One turn moves each row of this set onto another row. After a few examples, where does it send each row asked below?
Sez: [  4   8 -15   9 -10 -17   1 -21   8  14  12  26   3  -8   2   0   1  -8
 -19 -17  21 -12   9  11  -3 -12 -17  24 -15  10  -7 -20  -6 -13   3  -6
  -3   2 -16  17   0   8 -13   6  -9   4  -9   7  15  10 -10  18  -1  16
  -1   1  10   1   2   9   6  -9]
Kure: [ -8  21   6  -9 -16   6  14   8 -11  20  21 -14  -5   0  -5 -11 -11  -2
  15 -10   9  -1  -5 -15 -17 -21 -10  20   2 -16 -18   5 -26  10  18 -20
  -6 -13  -7   0  -5  -6  13  16  20   4  22   4 -23  17  -5  -1  18  -1
 -13  -4  12  10   7   9  -6  -9]
Sar: [-15  16  -2  -5  -1   9  -7   4  -1 -10  11   8   4 -11  -7   7  -1 -15
   4   8  21  19  -5   5   7  13   3  26   5 -14 -26  12 -13  21   1 -10
  -7  21 -10  -4   3   1  10   6  -5   6   2   3  15   1  11 -30  15   4
   5  -9  -5   9  14 -23  20   3]
Mumu: [  7   4  -6   4  -1   8 -13 -12   2   9  17   8  11 -13  -5   2  -3 -18
  28  -3 -20  18 -18  15  20 -12  -9  21   0  -8  -8   5  15   6  10   7
  -6  -7 -15   3 -18  -2   2 -16   7   0  -5   0  -2  -4   4   9   7 -16
  -4   4 -10  11 -14 -12  -7  -5]
fur: [-18  18 -12   6  13  -6  12  -6 -34   0  -3  -6  -2   4   6  14  26 -15
  -5 -19   6  -7   9   5   8 -13  11  13  10  -5  -9 -14  -3 -19  -7  -7
  -8 -23 -22  -7  -4   7 -20  14  22  -1  -6   3   2  -3   3 -12  10  -7
  -8  -1  12 -20  -9 -19  20 -12]
bek: [ -1  10 -11  11  -1   3  -5  17   9 -12   9 -19  21 -12   9  -8  15 -16
  11  -4   1 -19  10 -13 -12   3   0  17  12   9  -4  -6  -5  20  18   0
   2  13 -14   0  -1   6  17   9   6  -2   1   7  10  -5  14  31  15   3
   5   7 -23  -6   4 -15  11 -19]
Sesal: [ -3   4   0  10  12  -9  -3   1  -9  16  -4  -5  21   7  13  -4   3   7
  -8   6   0  14  19  -5  -7  -6   0   1  -2   7 -10 -14   5   9   4  10
 -25  -6   3  -5   8  -6  -2 -17   9  12  15  23   0  -1  -1 -31  -6  -8
   1  -4   2 -38  10  -1  -4 -24]
lemek: [  2  16  13   2   0   4   9  -6 -10  -6  -4 -11  26  -2 -10  14  20   9
 -10   7   4 -15  -6  -9   4 -17  21   8 -11  -2  -8  -9 -15  -7  -3  17
  -8 -23   4  -6   7  14  -3  -6 -23   8  13  -7 -19  -1  13  14  11  16
  22   5  -3   8  -3   7   1 -12]
fuf: [-10  -9  15  -7  10   4  21  -3  17  12  16   5 -30 -10  -6   1   0  12
 -10  10   5  18 -14  -8  -4 -10  -8   2 -14 -17   3   9  -2  20   8   8
 -12  10   1  -5   9   8  -9 -15   6  10   6  11  10   4   7 -22  23   3
  36  15   0 -16   1  -8  -5  10]
dibo: [ -4  26   7  15  11  -2 -24  -1  14   4  -4  -8  14 -12  -1  -4  -1  -1
 -15   2   1   4  31   0   1   4  12   1   5  -1  -7  10  14  16  -2  -8
   3 -23 -25 -16  14   2  -8  14 -29  -8 -10   4  -4   9   7  -5  11 -10
 -11  15  10  -3   5 -14  14  -3]
rubo: [-25   4  16  13   0 -10  21  11  -5  -6  17  17 -11  -8  -9   4   3 -13
  -2   1  18 -17   6   2 -11 -12 -16  19   5   5  14   3 -15  -6   5 -22
  10   1  -8  -7  17   5 -15  35  -1  17 -11  -7   4  14  -5 -19  24   1
  13   9   6  -5  -6   3  12   2]
vizor: [  6  -8 -13  -8  16  -5   0  19 -22 -16  14  -5 -12   4   7   1   5 -17
  -8   4   3 -12  12  16  -8  -2  -3  -7   6  -5   0   6  -3   4 -10   2
 -20  -2 -11   4  24 -39 -22  -6   0  -7   8  -4 -12  -4   3   0 -12  -6
  -2  11  -3  -7  -4 -21  -6   5]
kepu: [-17  -5   1  -4   0  10 -18 -19 -18   6   2  -6  21  -1  13  -4 -11   0
 -17  -2   7  -2  16  13   1 -12   6  17  -8  -9   9   3   8  20   0   6
   8  -4 -23 -14  10   9 -10  -7 -14 -17  11  -4   8   6   3  -5  26 -16
 -14   3   3  -8 -14 -22  14  22]
bezeg: [ -5  23  -5   6 -17   3  33  -3 -11  19  22   0 -11  19  -4   0   0 -12
 -17  -9   4   4  -6   9 -33  -4  -1  18   6 -10 -10  -8 -27   1   5  24
   2 -10   3   1   7 -21  -3   5   3   4  16  17   0  25   7  -9  23  17
   3  -1  -6  -8 -12   1 -12  -3]
repu: [ -1   5  -2  -8 -22   1   5   6   1  -5 -14   6 -10   9   7  -5   2 -11
  19  -8  21 -24 -12   0   2   3   9 -10 -16 -11  -4  10   9  12  18  -5
  -2   3 -14 -20   8 -13  -3   4  -7  -9  -2   5  -2   4   5   9  -7  25
  -5 -17  20 -12  -5  12  11   8]
rano: [-13  14   2  13  11   8 -22  -8  13   9  -5  -4  10  20  -9 -12   6   7
   9 -18  -5  -5   9   5  -6 -20  -4  -8  10 -11  -6  -1  -5  15  -3   1
 -10  -7 -18   6  27  -3  -9 -13 -16 -14   3  15   8   7  -3   9  35  -7
 -12  16  -1  -5  -1 -21   9   9]
roku: [ -1  -4  -7  -1  -1  21  -9  13  -9  22  21  -6   4  -9 -27   4  -4  14
  -1 -12  14  -7 -14 -12 -23  -7   8  -6 -21  -8 -10  10 -14   7   5  13
  -7 -12 -10   9 -18  -6 -25  -7 -16   7 -10  -7  -4  -6 -11 -12   8  -2
 -20  -5  -7  -7  -8  -5  -2 -18]
vif: [-15  -3   2  -1   6   8  23  11  -7   7  35 -16  -6  -6   4   3  -3  10
 -10  16  14 -12  19  -1 -10  -9 -23  13   3  -5 -21   6   6 -12   1   8
  -5  10   2 -36 -26   2 -21   2  10  12   7  -1  -9  19  12  11   4 -12
  -9  13   0 -15 -19   6   2  -3]
Ziba: [  2  -7  15   5   7  -8 -25   1  -3  -2  -5  -7 -13 -17 -13  -2  22  -8
  -9  -8   3 -19   9   9   3  -8   4   8  13 -15  -3  -1  -5  16  22 -21
   0 -11  11   7  -4 -13   3 -18  19  15  -5  -4   0   3   0 -12  -7   5
   6  -8 -20 -11  17   9   8   2]
tiv: [  8  -5  14  10   1   1 -13   2  -3 -15   9  -2  12 -16   2   8  21  -9
 -37   4   6 -12 -21  14   9  -4   1   0   0 -27 -17 -17  11  10   9 -12
 -10 -14   6   1 -24   2   0  -3  16  -1 -11  10  17   6   7 -11  -2  10
 -10   0  -7 -21   0 -18   9  -6]
Dom: [  1  12  13   1  11  -7  13  10  13   2  31   1 -13  -3   4  -5   5  11
 -15   9  -5  -1 -19  -7   5  15 -14  35  14 -19 -10   6 -14 -23  -1   0
  -3  -1   6 -20  -3   3  -1   7  -5  -3   5 -12   6  -6  24  20   6  -2
  -5   5  21  -2  -3   6 -11  -6]
tadub: [  5 -11  13  -5   4  -3  25  17   2  14  12  -5  11  -9   8 -12   5  16
  16   4  -2   8   9  -2  -9  -1  -6 -10 -15  -1   2 -27  13   1  12  -7
  -7 -13   3  -7  -5  12   7  21  14  10   2  22  14  -2  -1  14  37  -7
  -6  25  17 -18   4   6   5  -6]
zez: [ -2  11   8   9   6  11  14   4  -4  25  14  -3   0   4  -6   7   9  -7
  12  -7 -14   5 -12  -6 -14 -16  -8 -12  -6   1  -8  -5  -1  15  22  -8
  14 -31   3  -5 -14  25 -21  19   9  31 -24  12   1   9   7  -5   6  -4
  -5  22   4   1 -21 -12   0 -15]
fope: [ -1   2   1 -21  10   8  13   5   8   3 -11 -13 -15   6  -4   7 -12   0
 -35  -7   5 -12   2  -5   4  -3   8  -8   0  -2  -5   6   4  -7  12  21
   1  17 -21  11 -13  17 -16   2   6  12  -3  -3 -17   8   8  -4  14   2
  10  -8   5   7  20 -24  13   7]
tiva: [-12 -10  21 -12  -3  -8  18  -4  -5   6   5  12  20  -4 -11   5 -10   3
  -2   3  18 -14  -2 -14   4   1  -6   5   1   5 -37  -3  16   0  -2   0
  -3   0   5   9   3  -7  14  -5   3   0 -13  20  -6  -9   0   0   5 -13
 -28  17   5  -2   6  16   2  20]
kuzup: [ -1  -2  20  -3   0   8   6 -10   4   7  15  22 -27   1  31  -2 -21  -8
   4  16 -11  12 -23   6 -12 -10   0  -6  -9  -8   8   4   2  20  -4  -8
 -12 -15  11   8   9 -14  -7   4   3   4   4  -9  -4  10  11  -1   1  16
  -7   8  11  -8 -13   1   6  11]
zuf: [ 12  11   4 -13   8 -11  10  18   4   9  15  -6 -30   5  10  -2   1  13
  -2 -23   2  23  -4 -17   7 -14   2   4   6 -18  -6  -3 -12   0   4  -1
 -19 -22  -8 -23   1  -1   4  22   1  11   6  17 -21   5  24   4  -4  -8
  -1 -12  10   8  -1  14  -2   1]
seso: [ -7  -1 -10   8 -15   9  21   8   7  12  24 -10  -1  17   3  -5 -14 -13
 -19  14  -2   6   0   4 -18   1  -8   6 -23   0   2   7  -3  -6   7   3
  -3  13 -13 -17 -16 -13   7   0  14  19  -7  28   3  19  27   5  17  -4
  12  -5   4  11 -23   8  13  -3]
vetu: [ 19 -11   9  -2  -8  -4  -4  12 -14 -16   4 -10  16  -5 -10   0  17 -24
  -9 -18  -4  -1  11  20 -13  -8  -6  -4  -8 -18 -16 -12   2 -11  17 -22
  -3 -11 -11   9 -14  -2  -3 -11  10  -4 -10   8   9  -6  -4 -14  12  13
  19  -7 -21  -5  -7  -5   6  18]
fom: [ -2   5  10 -16 -12  -1  17  11 -17 -21  20 -20 -12 -18   3   4  14   3
  -4  16   7  -1   0  -6 -35  -3   9   9   9   0  14 -19 -13  13   0  -8
  -4  -9  -9   2   0  13  -3  26 -12   8   5 -26   0  12   3  13   9   2
   8  16  -5   1  -3  -4  -5  18]

tadub goes to fom
Kure goes to bezeg
Now find these:
Sez goes to fope
rano goes to vetu
vizor goes to Mumu

One turn moves each row of this set onto another row. After a few examples, where does it send each row asked below?
Bub: [ 13 -17  -5 -14  19  19  -5   3   1 -10   0   1  29 -32   6  12   5 -13]
Lero: [ 15 -16   7   1  -1 -11  -4  -4  19  -6 -18  10 -11   7  -1  22  18 -16]
lag: [ 21   5  12   7  -7 -11   2  -3  21  -1 -12  14  15 -26   8  -2  20   7]
dal: [ -9 -12 -25  -2   9  10  13 -11  10 -16  -3  -5  32 -18  -1  10   4  24]
Sesu: [ 12   3  11   4   2 -14   3   9  28 -13 -10  12  15 -24  12  -7  16   3]
vivev: [ 20 -16  -5  -4  23  15  -9   0  -2  -4  -4  -8  31 -35   0   8   7  -8]
Kigu: [ 24  -4   9  16  12 -22  10  -5   3   9   0  21   1  -9  -1  -7  19  15]
Tiled: [-10 -16 -13  19  23 -12   8   7 -12   6  15   0  10  -3 -21  23  12   4]
beg: [  9 -12  -4  18  27  -4  -2  -8  -1  -2  -3  13  -1  17  -5  -4  19  25]
leko: [ 19  -4   2  17  18 -11  10   4   9   3   5  25   2 -12   9 -15  26   8]
nabe: [  4 -20  -8  14  24   4 -10 -20  -5 -16  -5  -2  24   7  11  13   3  25]
veb: [ 16 -25   7  -8  -2  -9   2   0  23  -5 -17  13  -6  10   4  21  10  -7]
tis: [ 17 -23 -12  -5  23  14 -11   1   4  -5  -4   2  35 -28   7  13   0 -12]
dezar: [ -3  -3   2  -1 -11  -2  16   6  23 -16 -12 -11  22 -21  -7   3   6  17]
Kabo: [ -1  -7  -7   5  32   0 -18   7   7 -14 -12  -9  21   4 -26  20   2  -2]
zale: [ 26 -30  -5 -12   1  13  20   6   9   7 -10  -1   4 -17 -15   3  13  -2]
fopo: [ 12 -27 -12 -12  -8  15  18   3   8  13  -2   7   6 -21 -13   7  11  -3]
Bapan: [  4 -16  -5  13  10 -19   5  -6   4  -3  14  21   4  -4  24  29  10 -11]
ripo: [ -1   1  -4  -3 -10   6   6  -4  27 -13 -19  -1  25 -23  -5   5  13  15]
Dugab: [ 12 -18  -5  22  15 -23  -1  -7  -1   1  11  14   6  -8  17  28  15 -15]
zok: [-17  -5 -16  19  17 -10   8   1  -6   1  20   4   3  -4 -17  22  14   1]
fofoz: [ -9   1  -3   8  27   4 -23   4   2 -14  -6 -12  20  -8 -21  16   7  -1]
teto: [  1  -7 -17  18  23 -14  14   2  -9   4  21   0   4  -7 -22  19  15   0]
Pezu: [ -2 -18 -13   6   2   6  15 -13   0 -13   1 -14  32 -19   6  13   0  25]
sapil: [ 17 -21  -8 -13  -4  16  21   2  10   2  -6   4  -3 -19 -14   6  19 -11]
Sos: [ 16  -8  -1  10  11 -24  -6 -10   1  -3  16  13   7 -11  20  28  14 -15]
lol: [  9 -13   9 -10  -9  -8  -7  -2  22  -4 -13  10  -9   7  -5  21  14  -8]
vopo: [ -9 -10   0  -4  29   3 -19  11   1 -14  -7 -10  25  -1 -20  22   1   0]
vifib: [  0 -18 -19   5  33  -6   1 -15  -1 -17   0   2  27   2   8  10  -2  26]
par: [ 12 -13  -1  12  32 -21   0 -10  -3  -5  -2  14   5  15  -3   1   7  25]

fofoz goes to vivev
Bub goes to sapil
ripo goes to lag
Now find these:
Sesu goes to leko
teto goes to Kabo

